In the data rows, 128 means zero.
Here are some points, each followed by its number:
[143 113 151 141 136 139 152 138 128 116 126 108 157 115 152 131] 0
[ 90 136  85 106 138  77  77  78  91 170  97 107  92  94  77  99] 1
[116 112 169 141 110 149 159 169 121 116 117 128 160 162 140 132] 2
[ 80 106 116 166  88 154 161 120 120 100 169 149  95 154 153 131] 3
[100 109 168 158 109 158 168 169 111 105 143 138 114 146 148 160] 4
[144 144 158 127 115 143 136 137 157 122 129 152 113 124 131 138] 5
[134 119 119 149 124 144 152 143 159 120 158  95 163 137 148 148] 6
[ 77  82 122 170  91 135 145 141  93 101 169  96 100 170 135 145] 7
[135 129 158 144 119 152 126 165 167 131 129 121 131 123 112 168] 8
[ 92 111 168 162  99 165 168 169  89 109 142 134 112 164 154 146] 9
[ 78  78 124 170  95 158 168 125 119  97 169  84 118 155 168 170] 10
[107  91 131 145  95 144 152 119 124 116 139 137  88 122 152 155] 11
[106 106 156 157 110 157 151 146 103  96 150 129 116 146 164 146] 12
[149 132 150 101 131 133 132 142 132 145  97 164 115 121 131 141] 13
[ 90 118  81 106 133  77  77  87  77 170 102  83 105  80  89 114] 14
[111 111  96  98 126  77  79  85  82 170  92 114  91  88  88 115] 15
[113 116 127 156  95 158 158 136 148 116 156 119 122 156 156 143] 16
[ 77  78 157 170  94 154 150 145  77  97 161 116 107 163 168 148] 17
[ 77  80 140 170  92 151 150 140  93 111 152 121 106 170 164 151] 18
[ 99 108 146 162 102 151 155 128 126 101 169 124 104 143 160 146] 19
[103 117  78  98 148  77  77  88  83 170 110  96 104  93  88 114] 20
[131 114 125 136 133 149 147 135 136 122 139 121 138 134 145 133] 21
[157 140 113 116 137 107 100 104 160 148 122 122 120 104  99 122] 22
[ 79  91  89 170  91 142 153  81 146 106 169 106  90 161 148 142] 23
[145 116  78 113 169  90 106  78 126 148 134  78 155  89 124 129] 24
[125 138 169 140 114 165 160 164 167 113 132 154 129 147 131 140] 25
[ 77  90 143 170 104 145 144 159  81  98 169  78 148 170 154 163] 26
[140 150 141 103 162 113  92 142 134 153 102 157 110 117  82 131] 27
[145 103 104 128 161 105 121 120 121 145 119  87 161  99 127 141] 28
[129 108 110 142 125 148 148 108 152 104 155 128 147 143 161 119] 29
[ 77  98 133 170  91 154 150 137  89 105 161 125  87 167 145 155] 30
[150 124 139 137 135 124 123 147 158 142 117  95 160 115 104 149] 31
[150 161 120  95 169  99 105 120 102 145  84 145 156  99 105 104] 32
[109  99 135 149  95 135 164 115 110 106 135 150 128 150 167  86] 33
[124 119 144 123 101 145 143 132 141 115 129 168  93 129 143 152] 34
[149 124 125 122 132 131 127 121 146 127 130 114 130 117 132 130] 35
[134 138 127 145 112 149 135 105 168 104 145 147 117 137 125 122] 36
[130 133 154 125 115 157 159 143 130 109 130 169 122 135 162 117] 37
[146 139 125 127 131 134 139 130 154 118 137 125 166 136 147 122] 38
[161 152 122 117 129 125 116 111 162 127 124 132 123 125 117 120] 39
[ 77  94 142 170  95 132 134 163  77  96 169  87 104 170 125 142] 40
[106 117 126 119 119 153 125 131 138 108 147 152  89 130 129 170] 41
[140 164 140 107 125 150 136 150 155 118 131 169 121 156 127  94] 42
[123 144  98 107 169  77  86 100 101 170  98 120 130  93  77 104] 43
[149 147  82 107 159  96 102  88 123 150 130 111 139 100 125 117] 44
[124  96 115 141 142 147 159 135 128 113 161 118 146 125 166 141] 45
[120 118 133  83 169  84 100 113  77 170  78 155 122  88 104 103] 46
[121 139 116 102 141  86  78 118 111 170 110 108 107 103  79 133] 47
[111 113 138 143 118 150 159 147 122 112 144 135 139 156 147 110] 48
[137 128  78 103 169  84 100  85 105 158 110 107 154  92 112 117] 49
[118 129 120 152 119 163 137 134 163 105 169 116 140 157 148 151] 50
[133 127 169 104 146 148 150 169 103 116 110 169 128 130 155 106] 51
[112 115 140 154 101 157 159 158 151 118 160 123 108 146 144 159] 52
[139 169 126 137 142 119 123 141 138 109 148  96 170 138 130 122] 53
[148 115 147 138 136 125 131 130 138 133 115 114 151 111 126 122] 54
[153 129 106 140 142 118 115 107 156 125 147  79 149 115 125 137] 55
[110 126 115 131  93 148 153 123 153 109 162 169  97 155 154  98] 56
[151 164 160 113 153 107 107 131  97 147  90 127 153 103 120 118] 57
[ 98 108 162 151 117 158 147 169 116 110 150 125 114 170 131 141] 58
[135 120 159 122 126 156 140 169 142 118 125 145 127 146 144 142] 59
[157 168 158 112 153 137 117 158 162 127 110 155 123 132  88 130] 60
[ 77 100 133 170  81 122 145 123  77 107 160 148  83 170 131  97] 61
[148 126 122 119 154 122 134 132 123 127 114 116 170 109 136 127] 62
[142 161 114 113 169  97 108 102 111 138 102 120 166 103 102 108] 63
[142 113 160 141 130 136 131 148 136 120 118 126 150 124 137 134] 64
[129  93 126 105 133 114 113 148 113 170  99 110 122 101 112 170] 65
[142 133 116 136 140 150 139 135 168 127 155 109 150 133 137 160] 66
[159 151 112 120 154 122 123 113 157 133 125 119 137 114 107 134] 67
[116 137 114 133  98 146 138 123 157 104 167 158 100 165 143 101] 68
[144 154 131 138 120 122 123 143 143 124 131  91 163 144 119 118] 69
[139 150 146 111 121 143 133 137 136 116 114 169 124 149 139  93] 70
[108 116 138 151 116 155 163 150 126 106 162 127 138 166 155 127] 71
[143 119 136 117 138 136 133 144 131 125 126 150 130 127 151 140] 72
[153 169 121  98 164  88 107  86 100 126  90 163 158 105 117  79] 73
[137 101 134 136 128 135 135 140 130 129 136 110 127 120 145 137] 74
Which point above is nearest to each new point, looking only along the 6 directions in which the numbered points spread most? Its number follows each.
[142 123 169 123 110 142 149 169 147 128  94 163 123 131 125 135] 59
[145 143 116 113 169 100 112 110 121 140 106 111 161  98 100 122] 63
[146 138 159 135 118 136 134 150 127 117 112 132 146 131 139 120] 64
[ 95 102 140 150 106 161 165 155  99 108 150 146 118 164 160 134] 12
[136 162  78  81 167  77  78  78 105 170  89 140 109  99  84  90] 43
[147 169 106 133 113 137 132 110 168 120 153 141 132 150 117 105] 36
[154 169  96 100 162  79  80  93 134 159 105 128 126 106  77  88] 43
[114 105 115 145  93 148 157 112 128 114 144 132  98 132 157 143] 11
[125 125 166 161 113 140 157 154 135 110 128 103 170 144 143 128] 2
[133 153  78  87 161  77  84  78  80 168  96 135 114  87 106  87] 43
[149 157 162 111 159 118 118 158 119 130  95 145 163 121 113 105] 57
[142 162 132 106 169  93  87 123 103 149  89 132 127 102  88 108] 32
[142 133 126 128 144 132 120 142 137 145 131 111 148 120 128 131] 54
[ 92 127 129 140  90 142 147 119 100 109 141 169 120 170 168  89] 33
[151 169  78 101 162  92  89  78 132 143 123 141 122 105 106  81] 44
[143 124 138 124 124 140 147 151 134 124 124 144 133 126 144 121] 72
[ 84 111 133 170  89 137 150 105 114 105 164 138  97 170 153 103] 3
[144 120 117 120 124 139 119 122 168 128 137 137 116 122 127 142] 35
[148 137 126 118 136 137 118 154 150 127 143 126 128 127 131 137] 35
[136 128 108 138 129 156 135 126 168 127 160 119 131 133 138 153] 66
[111  94  97 113 115 116  96 122 127 144 131 100  90 105 103 170] 65
[153 138  94 113 148 109 102 107 151 156 127 107 124 104 102 133] 22
[130 101 155 146 138 157 157 169 131 117 138 102 170 135 158 154] 0
[ 85 111 106 169  86 139 149  92 125 107 169 134  86 168 157 113] 3
[154 166 138 110 128 144 126 143 168 125 126 163 140 139 124 117] 42
[130 112 133 124 110 136 126 129 145 130 127 143  95 119 130 167] 41
[147 147  78 107 139 115  97  78 168 151 133 154  95 113  97 129] 22
[115 109 142 152 113 154 148 169 141 121 155 102 122 135 140 170] 52
[129 110 163 138 146 156 147 169 125 117 135 111 139 122 139 163] 64
[115 131 160 157 123 150 151 159 139 101 164 114 157 170 146 125] 71
[151 137 162 114 138 129 125 149 123 124  94 153 130 121 123 110] 13
[135 111 125 126 135 142 149 130 114 125 131 122 158 123 168 128] 0
[138 147  81  87 169  85  88  89 110 163 103 145 104  98  96  93] 43
[138 135 169 119 114 136 151 143 108 112  96 169 135 142 161  82] 51
[149 106  84 126 133 126 124 105 158 144 145  89 139 107 139 154] 55
[ 86  81 130 170  97 156 165 147 121 113 169  78 116 148 155 170] 10
[151 151 110 109 162  89 100 102 115 136  96 117 170  98 106 106] 63
[152 165 122 108 161  98 106 123 109 129  99 117 170 105 119 107] 63
[118 141 169 103 109 129 119 169 100 127  90 169  89 123 113 170] 13
[ 85 108  89 168 101 144 134 109 128 109 169 101 124 170 154 123] 23
[144 120 159 118 141 140 147 158 112 131 106 133 149 121 151 137] 64
[145 136 159 143 114 140 134 147 168 123 137 116 129 125 119 140] 8
[113 100 127 147  99 149 152 131 140 119 148 125 101 123 147 163] 11
[ 82 116 134 170  96 143 149 137 122 106 163 125 137 170 147 122] 71
[138 106  93 117 152  99 100 115 117 170 123  78 136  94 115 153] 28
[149 167 102 109 162  93 105 102 119 141 108 134 159 105 107  88] 63
[120 108 129 135  96 142 133 122 137 128 137 119  94 114 141 170] 41
[146 153 115 116 128 129 130 114 146 116 142 139 158 137 153 101] 38
[144 110 106 131 163 118 127 140 128 139 136  78 167 112 132 157] 28
[155 169 152 122 131 134 114 152 158 118 120 149 126 140 105 119] 60
[156 157 153 102 151 136 123 169 142 123 115 143 133 135 118 136] 60
[148 152 169 123 127 134 152 155 119 126  97 163 150 130 136 102] 51
[155 150 129 111 126 132 120 132 164 126 129 145 131 127 125 125] 39
[149 155 129 110 155 112 101 116 143 165  92 136 117 115  77 132] 27
[140 130 154 122 113 143 136 152 158 129 118 154 110 130 120 145] 5
[134 113 117 124 139 147 146 130 133 125 134 135 148 130 153 136] 21
[130 126 146 119 119 144 142 141 122 120 129 169 126 144 162 110] 37
[147 150 132  93 135 133 121 131 127 121 109 169 119 134 141  95] 70
[148 144 112 122 129 129 114 119 163 121 140 141 118 126 119 115] 39
[128 132 156 134 119 137 138 128 126 107 124 158 125 149 141  94] 70
[140 125 133 116 128 136 123 130 154 135 123 158 105 127 119 128] 5
[118 112 113 147  94 157 152 124 157 113 159 126 117 131 159 168] 16
[158 150 135 129 141 125 133 129 165 130 130 115 148 120 113 132] 67
[ 86  82 116 170 105 161 168 156 139 111 169  78 130 160 156 170] 10
[ 77  96 119 170  84 124 126 105  79  96 169  80  92 170 125 120] 7
[127 129  92 102 126  89  79 120 115 170 115  91 100  99  83 154] 47
[143 144 149 129 131 153 132 156 168 118 135 144 144 143 121 138] 5
[150 149 135 118 130 141 130 146 151 128 125 142 134 128 126 122] 5
[149 126 105 116 147 126 110 110 158 149 121 119 114 114 103 135] 22
[137 118 149 144 132 139 159 143 119 119 129 100 164 131 156 131] 0
[ 77  79 147 170  86 117 151 111  77  98 141 127  99 170 161  92] 61
[142 150 151 116 109 135 122 156 155 144 129 146 107 121 117 157] 5
[135 105  98 121 141 120 122 103 117 134 131 124 114  94 138 144] 35
[141 157 142 112 169 103 116 141  83 136  96 104 170 103 120 127] 57
[168 140  78 112 123 103 114  78 144 136 125 111 131 102 141 116] 44
[ 77 104 169 170  93 154 168 159  95  99 142 155  98 158 125 116] 9
[139 101 131 110 168  98 112 131  93 155  90 113 120  96 111 149] 65
[135 105 120 106  99 118 132 109 132 145 112 148  86 110 139 166] 41
[148 142 113 143 123 129 138 100 163 114 143 122 156 121 140 114] 38
[154 130 100 116 151 104 108 108 126 146 115  87 167  93 122 134] 28
[109 116 165 143 107 159 150 169 127 117 139 138 112 131 138 170] 4
[140 126  90 128  99 131 125  85 168 132 161 139  99 123 152 121] 36
[148 143 128 123 129 132 115 118 164 118 135 147 112 131 115 107] 39
[125 120 140 114  96 142 138 124 142 129 118 167  92 127 139 165] 34
[ 94  92 169 169 104 162 167 169 122 103 151 117 117 142 141 158] 4
[150 147 163 127 130 138 138 150 135 114 105 130 162 132 133 127] 64
[143 143 123 138 112 138 142 123 162 111 146 119 153 134 148 124] 38
[136 131 169 143 137 135 136 167 110 130 116 116 134 117 127 156] 64
[102 150 160 146 112 145 149 159 123 100 157 160 123 170 132  90] 48
[149 166 139 130 142 126 138 131 132 109 117 132 170 127 131 108] 38
[ 77 107 149 155  89 150 148 135  87 101 136 166  78 156 140 116] 61
[146 123 126 126 142  96  92 119 120 168 103  78 123  95  90 145] 47
[122 115 143 143 115 135 150 148 122 100 152 124 140 151 156 106] 48
[150 151 114  98 143 117 107 118 139 163 109 146 123 112 110 139] 22
[147 147 112 104 169 102 111 122 101 128  95 121 170 112 128 114] 63
[147 131 138 121 123 139 122 128 150 123 116 142 112 129 119 129] 5
[154 169 126  84 169 105  99 125 128 143  87 169 153 119  92  94] 32
[154 156 108 119 125 131 121 111 161 128 142 131 127 132 134 121] 39
[ 77  98 102 170  82 127 146  94  77  98 169 148  85 170 164 100] 61
[152 169 105 116 157 100  99 101 139 133 119 128 153 116 101  92] 63
[135 118 128 141 131 149 135 154 163 125 149 112 133 134 126 156] 66
[110 138 124 147 101 146 150 140 160 108 164 152 133 170 138 102] 68
[129 128 169 131 120 162 141 169 132 122 117 139 134 142 133 144] 59
[149 121  78 151 144 115 109 100 168 146 169  78 131 106 103 170] 55
[149 166 105 114 146 107  87 107 151 167 116 114 123 108  79 120] 22
[117 133 134 151 112 149 146 136 145  98 167 123 162 165 167 125] 71
[113 128 169 146 101 153 148 150 115 111 123 167 108 150 148 106] 37
[156 153 143 116 125 138 127 153 148 127 120 135 125 129 126 125] 5
[148 118 120 129 136 124 133 115 134 126 125 128 141 113 141 119] 35
[150 147 139 100 141 117 104 153 136 168  93 135 129 113  95 141] 27
[135 120 119 118 149 126 114 135 128 151 114 129 109 114 109 161] 65
[149 125 104 135 118 130 129 111 168 130 145 112 119 121 123 140] 35
[147 169  96 111 169  93  98  98 121 138 120 109 170 103 112 119] 63
[130 132 101 119 128 152 141 116 149 116 154 156 113 149 152 133] 36
[132 103 127 111 125  96 108 122 100 170  97  99 123  87 114 143] 65
[ 90 114 169 138  95 154 158 169  81 107 122 169  82 149 141 117] 9
